Rows are one point carried round by a steady rotation, each followed by how many steps it has turned.
The counts run from 0 to 255.
[116 168 107 140 121 151 152 135 139 153 129 165  98  93 166 135 119 107
 101 100 132 171 138 123  99  96 105 150 133  97 133  67 130  85] -> 129
[139 134 122  78 149 109 137 123 110 155 131 157 152  99 106 125 133 113
 137 170 164 137 127 182 117  93 101  89  99 134 152 143 168  78] -> 38
[174 205 136 150 166 132 166  87 139 134  67 149 101 123 150 128 140 147
 121 114 101 111 115 140 104  89  98 127 139 136 135 122 146 115] -> 96
[131 178 149 110 137 123 157  92  93 153  91 174 142 110 146 112 144 126
 131 173 119 146 104 166 125  92  93 129 119 144 135 129 152 104] -> 191
[159 176 135 153  90 124 173 100 123 177 126 167  92 109 175 138 141 122
 125 134 117 134 122 139 141  86 106 180 156 110 135  99 148 111] -> 9
[130 162 123 158 103 107 118  95 165 120 103 155 100 112 133 139 144 100
 112 126 162 154  94 116 197 153 128 178 166 147 130  87 144  88] -> 102
[132 160 152  91 136  88 129 105 103 142  99 167 140  97 136 115 138 129
 132 180 142 126  91 176 118  99  93 115 110 141 142 144 164 116] -> 192
[149 173 162 142 164 132 171 110 144 131  94 142 106 130 162 153 167 156
 118 104  98 104 109 134  78  77 125  97 136 140 124 123 125 133] -> 79
[159 132 144  95 121  58 121 159 140 154 155 150 127 110 132 120 169 106
 127 179 151  87 107 137 167 122 101 127 143 139 146 149 155 104] -> 177
[180 131 105  94 137  91 121 143 123 156 139 143 132 120  94 114 146 106
 136 165 172 102 143 176 162 102 110 113 130 137 159 144 167  81] -> 22
[101 145 138 140  61 120 114 105 180 154 123 145  87 134 163 162 170 119
 108 104 128 139  96 110 171 100 164 158 148 125 121  87 110 115] -> 240
[143 149 120 147  79 116 149 133 113 157 144 167 115 101 163 113 142  85
 108 154 157 133 127 142 147 126 117 185 163 122 126  82 143  81] -> 25
[133 151 130  94 165 137 157  99  86 155 110 158 158 110 118 128 142 125
 134 160 147 158 138 180  98  79 101  93 114 124 152 127 156  85] -> 37
[116 147 143  81 185 127 143 107 172 171 117 134 106 129 116 171 143 149
 137 106 120 148 101 130 118  76  93  83 106 121 162 153 147 123] -> 235
[144 179 150 121 150 126 180  69 144 164  98 140  84 129 142 168 141 148
 149 110 117 146 112 130 128  81  90 139 133 119 163 137 148 128] -> 251
[135 117 122 121 127  90  95 176 195 111 141 127 106 120 114 146 167 106
 100  95 153  84 109 109 120 115 150  86 129 129 125  94 129 123] -> 229
[ 96 147 151  87 108 103 128 112 161 129 112 157 129 101 140 146 158 147
 119 115 118 129  82 143  91  68 138  75  83 122 145 106 129 149] -> 226
[145 148 141 104 115  71 111 113 167 119  98 138 122 117 108 141 164 138
 141 147 140  74  81 155 157 103 133  88 111 159 150 150 157 147] -> 90
[158 114 140  89 121  83 125 184 158 189 182 128 101 128 140 140 165 106
 120 145 145 102 125 136 159  99 114 118 144 113 142 137 152 110] -> 160
[ 95 157 186  91 128 109 149  88 130 169 110 159 124 134 147 161 162 154
 131 131 110 154  84 140 131  69 128 100  97 125 131 138 135 122] -> 71
[159 144 138 115 113  63 187 115 127 132 117 142 108  98 128 139 145 134
 159 143 154 105  95 155 124 118  83 119 120 102 167 150 169 163] -> 12
[156 171 158 123 192 109 167 117 155 138  94 135 109 134 140 139 168 148
 133 114 101 102 112 132  91  85 114  74 130 141 143 153 142 130] -> 80
[163 182  83 177 127 152 131 126 149 122 110 155 109 107 150 109 135  96
  86 113 140 117 144 127 123 115 119 154 157 135 124  69 138  69] -> 111
[127  81 132 121 122 104 140 154 169 137 159 114 112 141 110 170 185  99
 140  93 182 101 127 127 155 129 168  86 152 119 143 120 125  95] -> 152
[107 153 105 158  84 147 150  73 127 100  86 169 121 106 146 151 146 127
 117 111 164 155 114 168 121 104 150 121 116 123 131  68 122 100] -> 121
[160 149 140 143 122 131 191  69 121 134  91 145 115 137 132 176 168 156
 150 109 133 105 123 164 122  74 132  87 140 136 150 135 127 129] -> 2
[159 165 153 134 136 143 172  89  93 173 106 147 123 144 163 134 165 133
 128 146 110 133 127 164 137  73 127 134 154 150 135 132 132  87] -> 173
[135 145 128 162 137 137 125 152 191 131 135 128  93 134 163 150 167 111
  92  78 125 116 129  93 112 108 151 119 158 130 114  77 108  94] -> 231
[114 116 132  98 107 100  88 139 187 159 156 137  96 131 115 167 156 107
 114 110 147 137 103  95 192 118 128 131 132 137 149 119 140 106] -> 238
[143 132 145 138  95  92 159 164 146 176 167 142  87 132 168 139 176  92
 118 119 138 123 108 115 157 121 128 169 177 115 130 106 132 100] -> 162
[113 162 134 163 146 155 140 127 148 105  96 146 121 117 156 139 156 122
  93  99 140 149 116 115  74 108 142 109 145 124 102  66 106  87] -> 215
